Small tables with named rows and columns. After each table, cells are looked up by row and column.

pese:
columns: giz, posesu, guside, rafet, tuk, busufo, fugiz, pafa, pegur
matozaf: [35.27, 61.98, -1.87, 10.44, 20.41, -18.72, -6.12, 51.16, 39.18]
muv: [26.51, 97.22, -44.71, -97.43, 70.76, -16.32, 3.36, 28.74, 80.83]
nis: [12.21, 35.29, 2.78, -27.59, 45.61, -2.41, 19.76, 31.79, 16.77]
fegupe: [-42.53, -10.79, 62.37, 20.14, 79.04, 3.35, 64.95, 76.86, -7.96]

busufo of matozaf = -18.72
pafa of muv = 28.74
pegur of muv = 80.83
pafa of fegupe = 76.86
giz of muv = 26.51
rafet of fegupe = 20.14
posesu of matozaf = 61.98
pafa of matozaf = 51.16
posesu of nis = 35.29
guside of muv = -44.71
busufo of nis = -2.41
rafet of nis = -27.59
posesu of fegupe = -10.79

Table gekek
	meso	dagivi
nete	115	115
kalod	88	122
der	54	173
giti	171	152
sefufeb	194	118

giti, dagivi: 152
nete, dagivi: 115
kalod, meso: 88
sefufeb, dagivi: 118
sefufeb, meso: 194
der, meso: 54
der, dagivi: 173
kalod, dagivi: 122
giti, meso: 171
nete, meso: 115
Which row has the largest meso? sefufeb

lumos
fields: pez, kone, rez, remer
sefu: [42, 123, 45, 34]
zifute: [71, 113, 60, 75]
mok: [170, 11, 225, 141]
saden: [35, 126, 40, 25]

zifute, rez => 60
zifute, kone => 113
sefu, kone => 123
saden, remer => 25
sefu, pez => 42
zifute, pez => 71
saden, kone => 126
mok, remer => 141
sefu, rez => 45
saden, pez => 35
zifute, remer => 75

nosuli.csv
,toze,vapot,ziv,filugep,fubo,vumima,kuda,vodugod,zevu,lus
zepun,-33,54,16,-20,-13,-39,-9,-9,-35,42
tasur,-3,12,-23,-29,-40,4,-26,-35,1,3
larutim,-48,16,-60,-11,-27,-20,-51,-12,0,-28
pigi,-36,-22,-41,47,-8,-28,-29,9,0,-9
kof,-37,-20,-20,-12,-5,-62,-4,-19,1,25
mag,-59,20,-63,-19,-28,-37,-48,-22,-8,-40
sesizak,-30,-21,-11,-13,-44,34,-61,12,11,12
bavipul,-38,12,-10,-37,-30,-10,-29,-25,-22,-39
lefu,-24,-41,6,-9,-19,-25,-87,-4,-15,15
ludid,-5,24,-17,-38,-63,-8,-12,-33,-14,-3
doluzaz,-27,-5,-2,9,-20,10,-28,-35,-5,-6
tapidez,-28,-9,-21,-24,-2,-19,-10,-20,1,2
ruk,-50,-16,-39,29,-18,6,-34,24,-2,-18

ruk, vodugod -> 24
mag, filugep -> -19
larutim, lus -> -28
kof, vapot -> -20
bavipul, vumima -> -10
tasur, kuda -> -26
pigi, kuda -> -29
mag, zevu -> -8
bavipul, vodugod -> -25
bavipul, ziv -> -10
ludid, fubo -> -63
ruk, kuda -> -34
tasur, vodugod -> -35
doluzaz, vumima -> 10

kuli:
	vorot	sesed	mesuro	vetus	fasab	muz	foz
gokali	0.9	0.2	0.6	0.6	0.1	0.3	0.3
fodurom	0.3	0.5	0.3	0.3	0.6	0.5	0.6
pekupif	0.7	0.3	0.4	0.3	0.6	0.6	0.5
tabav	0.6	0.1	0.8	0.3	0.6	0.1	0.3
lutev	0.6	0.1	0.3	0.6	0.5	0.6	0.1
bekom	0.7	0.2	0.2	0.7	0.6	0.5	0.6

muz of pekupif is 0.6
foz of fodurom is 0.6
fasab of bekom is 0.6
muz of bekom is 0.5
muz of fodurom is 0.5
mesuro of fodurom is 0.3
sesed of pekupif is 0.3
mesuro of tabav is 0.8
mesuro of bekom is 0.2
fasab of gokali is 0.1
sesed of lutev is 0.1
sesed of bekom is 0.2
fasab of pekupif is 0.6
vetus of tabav is 0.3
vorot of tabav is 0.6
sesed of tabav is 0.1
vorot of lutev is 0.6
mesuro of pekupif is 0.4
vorot of fodurom is 0.3

fof
        seg  dedenos  kilogif  laf  vuda  ribuzap  bedumi  vog
gorov   126       89      174  111    37       66      63  101
zotive   92      187      171  129    55      116      79   43
todota  141      139       79  144   192      175     191  208

ribuzap of gorov = 66
vog of gorov = 101
seg of todota = 141
dedenos of gorov = 89
ribuzap of zotive = 116
laf of gorov = 111
vuda of gorov = 37
kilogif of gorov = 174
vuda of zotive = 55
dedenos of todota = 139
vuda of todota = 192
bedumi of todota = 191
Which row has the largest bedumi? todota

rog
cols = vatub, beb, toge, mozefab, mafo, tid, dilogim, mutaso, mabog
levodo: [42, 228, 199, 62, 151, 245, 134, 202, 181]
mab: [47, 153, 197, 42, 173, 87, 18, 58, 118]
dized: [41, 136, 199, 42, 160, 114, 17, 60, 119]
rimasin: [92, 124, 138, 143, 97, 231, 144, 186, 160]

levodo, mafo -> 151
mab, mafo -> 173
mab, mozefab -> 42
levodo, dilogim -> 134
dized, toge -> 199
rimasin, mafo -> 97
mab, tid -> 87
mab, mabog -> 118
rimasin, mozefab -> 143
dized, mozefab -> 42
dized, mabog -> 119
rimasin, beb -> 124
levodo, mutaso -> 202
dized, vatub -> 41
dized, beb -> 136
mab, mutaso -> 58
mab, vatub -> 47
levodo, beb -> 228
Which row has the largest dilogim? rimasin

